The same turns and mirrors carry the whole set onto itself and the rows of a family onto each other. Which other rows belong to the same family as each row named below? List them in the order they appear above.
These 32 rows form 4 families of 8 rows each.
Lome: [-1.38 -0.60  0.42  2.03  0.57 -1.15  2.36 -2.48  2.10 -0.30 -1.98  0.67]
Kemab: [ 0.61 -2.17 -1.98  0.73 -2.12  1.37 -0.39 -1.43  0.40 -3.20  0.74  1.25]
gim: [ 0.74 -0.14 -1.77  1.90  0.80  1.97 -0.41 -1.10  0.39 -1.60  1.18  0.89]
duda: [-1.46 -1.94  0.30  1.26 -1.29 -1.68  2.39 -2.69  2.09 -1.32 -2.31  0.93]
suta: [ 1.81 -1.47 -1.60  1.72  1.87 -0.17  1.61 -1.10 -0.71 -0.52  0.01  1.58]
pesa: [ 1.02 -0.90 -0.07  4.02 -2.17  0.40  0.05 -0.63 -0.40 -2.35  2.33 -0.01]
Lugun: [ 1.61 -1.35 -0.99  3.76  0.75 -0.25  0.92  0.85  0.20  0.67  0.31  1.13]
suf: [ 1.69 -3.43 -1.81  0.60 -1.06 -0.80  1.64 -1.39 -0.78 -2.13 -0.38  1.94]
dopim: [-0.54 -0.87  0.12  3.02 -3.86  0.56  0.23  0.91 -0.68 -2.70  0.89  0.55]
Las: [ 0.60 -0.75 -1.24  3.54 -1.18  1.59 -1.02  0.75  1.21 -0.84  1.27  0.58]
zinuk: [-0.10  0.54 -0.68  1.26  1.84  1.21  1.20 -2.16 -0.67 -0.87 -0.71  0.17]
Nir: [ 1.86 -3.67 -1.14  2.66 -1.65 -1.53  1.59  0.63 -0.24 -0.48 -0.46  1.69]
kuv: [ 1.53 -0.61  0.12  4.49 -0.37 -0.29  1.02 -0.46 -0.94 -1.09  2.03  0.14]
bep: [-2.21  0.64  0.58  1.83 -1.45  1.80 -0.15 -1.42  0.59 -1.12 -1.54 -0.83]
Siso: [-0.87 -1.93  0.74  1.15 -1.30 -1.35  2.59 -1.49 -0.93 -0.38 -3.29  0.29]
bise: [-2.01  0.68 -0.12  2.88  0.57  0.00  1.25  0.11  2.11 -0.04 -1.54  1.05]
rumu: [-1.85 -1.69  0.47  0.75 -3.53  0.27  0.82 -1.65  0.01 -2.05 -2.45 -0.13]
der: [ 0.54 -1.81 -0.70  0.34  0.62 -0.82  2.69 -2.29 -1.51 -1.22 -1.85  0.93]
sitat: [-0.26 -2.33 -0.99 -0.37 -2.21  0.27  1.28 -2.54 -0.78 -3.11 -1.39  0.77]
ruf: [-0.97  0.00 -0.96  0.50 -0.96  2.31 -0.18 -2.35  0.10 -2.75 -0.23 -0.03]
Zari: [ 0.65 -0.66  0.47  3.82 -0.38 -1.24  2.34  1.20 -1.84 -0.29  0.00  0.96]
sutik: [-2.67 -0.12 -0.36  2.09 -2.16  0.76  0.17 -0.10  2.67 -1.85 -1.25  1.02]
razi: [-1.26  0.39  0.83  2.23  0.76  0.19  1.72 -1.29 -0.38  0.56 -2.33 -0.32]
datok: [ 1.98 -2.12  0.10  3.87 -1.22 -1.61  1.90 -0.59 -1.41 -1.31  1.31  0.67]
lebug: [ 0.81 -3.05 -1.39  2.43 -3.54  0.29 -0.32  0.50  0.81 -2.01  0.46  1.13]
dif: [-2.12 -1.15  0.14  1.33 -2.03 -0.23  1.06 -2.70  2.80 -2.04 -1.52  0.46]
zifad: [ 1.41 -2.45 -0.05  3.44 -3.04 -0.87  1.00 -0.77 -0.96 -2.56  1.61  0.52]
Roru: [-2.06  0.20  0.29  2.08 -0.20  0.20  1.03 -2.54  2.84 -1.02 -1.24  0.22]
figi: [-0.29  0.80  0.33  4.09 -0.97  0.86  0.44  1.19 -0.81 -1.07  1.14  0.30]
Soz: [-1.29 -1.37 -0.09  2.12 -0.16 -1.96  2.85 -0.03  1.24 -0.11 -2.64  1.83]
dopuf: [ 0.42 -2.34  0.21  2.78 -3.23 -1.51  2.12  0.92 -1.77 -1.86 -0.24  1.23]
gesor: [-1.96 -2.20 -0.33  1.38 -2.93 -1.26  1.74 -0.25  1.78 -1.91 -2.33  1.72]

Which other rows belong to the same family as dif? Lome, duda, pesa, kuv, datok, zifad, Roru
Which other rows belong to the same family as dopuf? dopim, bise, Zari, sutik, figi, Soz, gesor
Which other rows belong to the same family as gim? Kemab, suta, suf, zinuk, der, sitat, ruf

The same turns and mirrors carry the whole set onto itself and the rows of a family onto each other. Which other rows belong to the same family as each row named below? List them in the order they appear above.
These 32 rows form 4 families of 8 rows each.
rubek: [-0.89 -2.10  0.07  1.53  1.70  1.51 -2.19  0.07]
Pezop: [-0.83 -0.93 -1.32 -1.86 -0.95  0.52 -4.38  0.75]
Zomis: [-1.45 -1.50 -0.04 -1.80 -1.29  0.13 -3.03  0.25]
Givez: [ 1.86 -2.75 -0.70 -1.49 -0.63  0.72 -0.30  1.20]
Meri: [-1.81 -0.36  0.33 -0.94  1.56 -0.15 -4.12 -0.26]
Vaki: [ 2.85 -2.90 -1.35 -1.68  0.97  1.43 -0.81  1.10]
liv: [ 0.30 -1.80 -2.15 -3.00 -0.38  0.77 -3.05 -1.36]
Fusis: [-0.03 -1.96  1.33 -1.71  2.52  0.14 -4.33  1.93]
fadap: [ 0.22 -1.85 -0.99 -2.38  2.26  1.03 -0.78 -2.10]
vizu: [ 1.11 -1.36 -2.36 -0.95 -0.01  1.15 -0.54 -1.08]
bavak: [ 1.94 -1.17 -1.14 -4.16  0.88 -0.22 -2.71  0.78]
Vugi: [-0.85 -0.73  0.52 -2.05  3.24 -0.07 -3.34  1.87]
Duv: [-0.51 -2.01 -1.13 -1.67  2.54 -1.22 -2.94 -1.76]
Soku: [ 1.88 -2.32  0.28 -0.76  3.42  0.74 -0.56  0.13]
zasu: [ 0.84 -1.41 -0.03 -0.29  0.28  0.30 -4.16  2.93]
kifir: [ 1.98 -0.20  0.96 -0.26  0.26  1.47 -2.48  2.05]
Vonir: [ 0.82 -0.42  0.18  0.72  2.72  0.83 -0.74  1.06]
por: [-1.13 -1.49  0.73  0.26  1.49  2.29 -2.79 -0.97]
vav: [ 0.21 -2.84 -1.17 -3.36 -0.21  0.44 -4.19 -0.24]
nuda: [-0.64 -2.06 -1.26 -0.61  2.77  1.32 -0.66 -1.40]
Loto: [ 2.18 -1.76 -1.69 -2.90  0.99 -0.99 -2.10  1.81]
Lenoz: [ 0.72 -1.52  1.09  0.39  2.92  0.48 -1.83  2.15]
Gibid: [ 0.79 -1.78 -1.98 -2.53  3.50 -0.73 -3.20  0.99]
fatim: [-0.81 -0.56 -0.29 -1.15  3.13  0.56 -4.58 -0.34]
zavim: [-0.08 -1.47  0.82  0.32 -0.62  0.70 -2.71 -1.39]
ronu: [-0.92 -3.07 -1.97 -2.41  2.22 -0.14 -2.40 -1.22]
tet: [ 1.55 -1.29  0.16 -1.04 -0.03  2.52 -1.94  2.53]
mun: [ 1.16 -1.85 -1.83 -2.99  3.10  0.61 -2.18  2.20]
fula: [ 0.20 -1.46  1.00 -0.08 -0.99  2.04 -1.68 -0.15]
Dul: [ 2.49 -1.80 -0.94 -0.81  3.81  1.15 -1.78  0.59]
Sigit: [ 1.65 -1.26  0.22 -2.02 -0.20  0.01 -4.24  2.26]
Ginu: [ 1.87 -2.57 -1.56 -0.59 -0.72  1.39 -1.56 -1.00]

Which other rows belong to the same family as liv? Meri, Vaki, nuda, Lenoz, Gibid, fula, Sigit
Which other rows belong to the same family as tet? rubek, Zomis, Fusis, vizu, bavak, Duv, Dul
Which other rows belong to the same family as Vonir? Givez, fadap, zasu, vav, fatim, zavim, mun

